[[ 18  -4  -6  79  25  64 -51 -71  19   3 -60]
 [-15 -10  -8   1  -8   9  30   2  12 -15 -10]]
->
[[-15 -10  -8   1  -8   9  30   2  12 -15 -10]]

[[  59   83  104  -29   19]
 [  99  -83   51 -103   76]
 [  53  -78   94   61  -62]
 [  77   31   86  -46   10]
 [  26   54   67   69   17]
 [ -57  -63   26  -45   23]]
->
[[  99  -83   51 -103   76]
 [  77   31   86  -46   10]
 [ -57  -63   26  -45   23]]

[[ 19  38 -18  27 -32  30 -25 -23  15  35  14 -48]
 [ 39   8 -15  15  18  40   3  78  -9 -52  10  27]
 [ -8   8  -1   3  -4  22  17  69  -7   7   6  13]]
->
[[ 39   8 -15  15  18  40   3  78  -9 -52  10  27]]

[[-17 -53   7  10   4  22  26]
 [ 18  -3   8   8  49   0 -14]
 [ 34  32  -9  -5  39 -14 -29]
 [-16 -13   5   3 -16   7  13]
 [-20   4 -29 -22 -85   0  25]
 [ 13  13 -22 -14 -12  -5  -4]
 [ 20  -3   4   6  48   0 -14]]
->
[[ 18  -3   8   8  49   0 -14]
 [-16 -13   5   3 -16   7  13]
 [ 13  13 -22 -14 -12  -5  -4]]

[[-51  10  25  -7   0]
 [-15   5   7  20 -18]
 [-26  -5  -8  26  34]
 [  1   6 -11  31  -7]
 [-40  -3  -9 -76   6]
 [ 12  -6 -11   9  -1]]
->
[[-15   5   7  20 -18]
 [  1   6 -11  31  -7]
 [ 12  -6 -11   9  -1]]

[[ 16  59  15  79  51  20]
 [ 70  48 -23 -33  39  19]
 [ -7 -66   4 -47 -64 -10]]
->
[[ 70  48 -23 -33  39  19]]

[[ -9   0   9   2  -6   2]
 [  0  -7  10  -4 -11   2]
 [-18  27 -28 -17  53  17]
 [ 16 -16   4  38  -8 -24]
 [-14   1   6  17 -22 -27]
 [ 11  -9  -2  -3  11   9]
 [ 21  -3   2 -10  25  12]
 [ -8  35 -20 -50  86  21]
 [-24  -5  -6  20 -47 -18]
 [-12  19  -9 -48  28  28]]
->
[[  0  -7  10  -4 -11   2]
 [ 16 -16   4  38  -8 -24]
 [ 11  -9  -2  -3  11   9]
 [ -8  35 -20 -50  86  21]
 [-12  19  -9 -48  28  28]]
